One vector is turned by the same rotation once a step. Each row is the vector after some number of steps, and that number follows the row.
The counts run from 0 to 468.
[159 141 101 158 168 186 129 134 107 105 141 111 130  96 101 129 162 120
 124 129 166 102 132  78 119 115  76 102 128 114 144 145  95 168 178 148
 133 147 108 175 155 174 181 101 126 106 170 141 100 121  99 131 116] -> 144
[155 138  94 126 177 151 118 144 106 130 105 113 144  99 129 135 137 130
 126 135 170  99 116  89 115 114  93 115 131  94 158 152 115 171 189 164
 136 139 128 158 161 173 175  95 152 134 179 139  92 105 122 131 132] -> 145
[136 141 127 141  71 107  86 166 101  99 162  90  88 115  81 100 100 138
  98 128 174 152 112 148 139 136  86 125 142  90 134 141 146 173  98  98
 133 154 133 139 112 102 117 118 112  98 122 161 140 127 146 102 113] -> 450
[135 120 167 129 134 152 135  78 121 147 164 128 117  90 119  98 122 119
 145 106 157 101 125 106 113 136  94 131 154 102 169 187 133 169 113 193
 139 116 120 131 151 126 179  95 161 130 151 149 133 126  74 110 110] -> 87
[118  93 109 122 140 123 145 103 151 116  95 117 128  96 128 121 115  64
 131 139 165  97 143  82  88 145 114 109 114  93 116 124 106 167 198 151
 111 111 156 155 121 101 150 157 161 116 154 145  97 122  93 150 108] -> 226
[146 176 113 127 135 145 130 100 100 123 140 150  90  88 101 105 100 133
 162  72 186 107 118  92  95 133  99 124 122 117 152 144 120 161 161 141
 113 135 108 142 156 161 173  99 192 135 153 135  98 110 113  90 140] -> 250
[114 106 145 126  99 132 129 119 137 144 162 118 146 144 147 145 107 141
 127 100 174 122 128 138 143 162 141 115 139 106 130 128 131 160  78 168
 140 118  86 182 147 119 119 107 122 102 175 214 144 125  80 125  86] -> 372
[189 128 168 168 108 138 138 157 116 131 164 126 135  80 133 120 154 102
  98 139 172 121 152 103 135 156  91 106 107 106 149 128 105 149 112 175
 145  94 117 129 122 103 152 166 157 105 141 119  78  93 144 135  88] -> 416
[137 113 128 116 130 120  90 132 117  76 175 145 122 112 137 109  82 123
 113 139 148  91 111 111 132 167  86 103 129 117 111 151 100 145 127 165
 161 170 139 170 173 147 154  94 159 118 192 165 156 124 116 119 115] -> 237
[ 94 127 166 151 108 109 129 112 112 127 162 118 114 118  86 100  91 168
 146 125 169 128 156 137 105 163 144 110 174 100 127 145 154 169 133 108
 105 108  75 151 134  97 122 123 122 134 199 156 145 110  89 116  95] -> 3
[110 113 119 125  89 113 111 103  97 127 167  96  88 123  88 122  95 126
 141 134 162 117 163 113 152 127  73  91 149  68 129 154 103 147  84 112
 103 134 138 117 112  90 121 111 100 118 160 192 144 144  98 115 125] -> 453
[ 96 141 138 142 122 115 139  63 117 133 152 103  82 123  83 114 124  81
 161 125 161 121 138  92 110 105 118 118 143  81 108 135 150 196 152  98
  77 114 135 144 157 114 174 120 174 138 138 157 150 109  98 105 123] -> 8
[128 111 100 135 113  66 132 132 106 104 128 114 118  91 123 120  94 106
  92 148 170  67 153 113  96 145 129 121 108 110 112 131 159 172 156 166
 104 118 154 187 109 120 119 156 170 113 154 120  85 122 172 139 109] -> 230
[115 131 116  88 138  92 104 213 128  77 152 127 139 106 102 110 111 128
 123 132 139 149 135 130 147 158  86 137 139  87  97 143 108 182 123 118
 150 146 105 147 150  84 139 137 112 115 166 168 119 106 112 106 126] -> 396
[ 84  99 134 153 140 113 158 114 141 144 145  74 177 122 119 110 116 115
 127 134 146  79 170 117 124 159  97 110 151  89 146 156 115 154 165 149
 132 143 103 147  99  96 154 119 132 116 174 112  89 101  68 148 109] -> 327
[162 130 108 132 143 158 146 111 142 129 120 136 113 107 118 112 129  81
 133  98 177 102 122  67 150 141  79 102  84  72 127 173  87 152 154 140
 113  86 126 118 166 107 117 119 147 111 156 152  94 123  85 142 119] -> 306
[117 108 137 117 142  95 111 111 120  98 157 149 134 107 143  91  68 127
 126 159 142  89 129  94 149 144  98  94 112 105 131 146 112 145 134 161
 153 131 151 169 161 153 144 111 175 151 203 166 162 130 113 132 133] -> 238
[140 101 100 127 105 103 123 161 135 130 149 129 144  70 134 116 103 121
 124  91 158 120 162 136 157 150 111 118 138  73 166 101 110 168 129 150
 128  82 104 150 101  96 113 140  91 117 156 174  48  98 126 137  97] -> 314
[117 137 146 144 132 114 120 127 153 138 152 110 142 118 132  92  72 121
 130 128 155 140 122 125 169 140 108  92 115  77 141  74 132 176 164  91
 131  90 146 140 121 140 153 135 188 151 153 158 120  78 106 140 134] -> 159
[130 124 115 137 103 137 124 143 118 135  94  73 121 117  77 147 166 119
 114 169 184 146 150  80  93 118 112  98 131  85 104 114 117 176 146 119
 105 105 131 138  97  79 128 161 124  83 140 165 107 130 100 141 107] -> 118
[175 154 117 130 151 161 136 158 151 135 113 118 123 119 120 126 145  86
 114 130 184 130 101  77 155 140  68 104  74  82 136 146  70 150 138 138
 130 100 140 125 164 122 131 129 168 101 141 147  91 104  89 124 111] -> 307
[147 156  94 160 132  84 120 161  86 128 144 122 149 122 117 101  91 140
 112 123 175  71 144 132 151 151 128 111 102  93 145 171 138 150 136 143
 108 107  81 137 139 168 100 113 153 152 189 118  75  87 159 126 111] -> 150
[136 135 135 114 104  97 121 175 123 143 138 126 115 126 127 123  93 154
  76 149 186 122 123 103 156 139 109 120 122  80 126 117 140 168 121 148
 158  93 148 148 147  90  70 144 170 110 158 192 157 156 117 131 105] -> 24
[135 122 112 162 135 129 110  96 101 132 159 103 145 115  71 112 123  89
 119 146 165  97 163  69 121 132  93  88 136  72  89 143 112 144 167 112
  96 139 131 117 124 106 158 125 133 121 178 121 118 118 112 143 130] -> 63
[130 117 126 127 130 104 108 203 137  57 147 102 130 120 112  96 113 114
 115 146 142 144 120 124 174 151  71 124 126  78 108 143 104 185 130 104
 138 135 102 150 137  80 126 147 105 103 155 155 117 120 110 135 100] -> 395
[142 161  85 114 121 109 144 154 137 126 110 135  92 121 144 143 113 111
 134  73 184 135 111 131 146 146 119 134 107  95 134 147 137 179 170 128
 103 111 108 163 178 150 111 106 138 149 144 186  91 114 126 101 109] -> 204
[145 151 148 119  75  89 127 111 128 165 184 148 107 111 133 119  75 128
 122  99 194 127 124 148 148 199 130  97 108  93 150 132 122 162  98 143
 112  97 128 123 126 123 120 121 178 136 153 166 119  71 111 105 111] -> 263
[141 124 108 104 109 139 156 157 131 135 125 114 123 114 116 132 139 127
 121  72 200 120 140 102 100 143 106 155 160  98 135 181 148 170 116 182
 138 116  86 150 132  84 131 127 150  85 110 172  88 156  91 110 101] -> 464
[188 148 121 166 104 140  89 129  96 153 148 110 124 103 115  86 114 119
 113 117 181 110 115 115 134 109 119 133 130  75 151 146 153 184 138 145
 123  90 107 120 116 145 127 104 151 133 131 139  77 113 175 116 111] -> 255
[151 133 145 155 104 112 105 152  81 148 129  90 138 107  97 122 127 124
  86 165 196 134 130 114  74 170 128 136 142  97 113 164 168 146 139 167
 148 131 141 119 108  80 145 131 168 133 125 112 118 108 134 101 103] -> 174
[140 129 120 151 113 175 115 161 109  79  86  98 112 122 152 138 120 114
 163 125 186 158 121 159 125 147  91 112 123 109 154 145 115 169 119 120
 120 132  95 176 152 152 166 109  86 146 160 182  95 102 123 103  99] -> 98
[105 128 136 147 136  92 179 128 148 108 151 120  96  76 107 100  88 178
 124 102 139  77 167 117 116 111  95 113 128 129 183 132 137 161 156 142
 118 106 115 188 132 125 108 145 162  95 168 132 107 134  83 133 115] -> 138
[200 123 159 143 101 136 112 156 118 121 183 149 141  77 129 142 140 104
  94 126 185 129 135  98 134 184 112 128 132 114 128 122 114 160 119 197
 152 118  96 145 139 118 174 138 151 109 133 152  81  94 148 128 102] -> 417
[ 89 110 119 153 100 126 161 101 144 152 115  60  89 140 118 136  94 112
 141 115 181 125 128 142  96 149  83  95 146 111 175 133 132 156 152 112
 106 157 164 174  97 108 152 105 142 124 106 159 110 119  72 124 112] -> 273
[170 139 104 142 113  95 129 211 122 127 135 126 139 115 117 158 130 137
  80 113 202 147 151 113 152 164 119 110 108 103 136  92 116 154 139 145
 146 104 104 168 133 131 106 141 132  95 158 172  69 103 147 128 118] -> 312
[146  98 115 132 103 104 111 151 141 110 107 108 107 117 138  92  81 117
 104 155 169  87 101 133 114 149  85  91  73 103 146 157 101 142  95 144
 126 125 167 152  96 104  92 148 143  97 146 154 118 141 118 137 105] -> 126
[103 127 123  81  98  98 142 149 136 130 163 115 119 113 118 129  99 146
 106  70 165 123 146 115 143 136 103 146 162 101 141 132 126 180  99 169
 146 130 105 174 143 103 112 103 141  91 129 212 128 158  94 111 123] -> 28
[106 119 132 120 119 121 117 124  94 127 159  98 106  97 110 120 122 149
 130 143 117 108 155 143 142  84  79 144 166  88 162 135 161 201 101 176
 124 119 137 161 145 106 161 115 134 134 151 178 152 143 133 116 112] -> 188
[155 147  96 126 107 115 112 190 134 119 125 131  82  97 112 124 119 140
 122 111 180 143 111 191 128 149 108 106  97 102 167 106 103 176 116 116
  91 100 132 142 124 114 109 142 102 117 152 158  79  77 127 103 102] -> 207
[128 128 120 156 125 101 144 139 138 139 119  95 102 121  95 140 129 158
 102 109 174 106 123 148  79 126 152 128 150 122 150 120 171 189 183 133
 100 127 108 201 130 122 121 119 134  98 157 153 125 115  90 132  82] -> 380
[102 140 115 141 110 149 108  93  92 160 131  90 118 132  89 122 117  97
 141 143 201 117 122 103  82 170  95  79 122 112 126 144  98 133 125 134
 111 172 159 112 105 132 184 112 172 119 133 146 136  89  98 104 150] -> 169
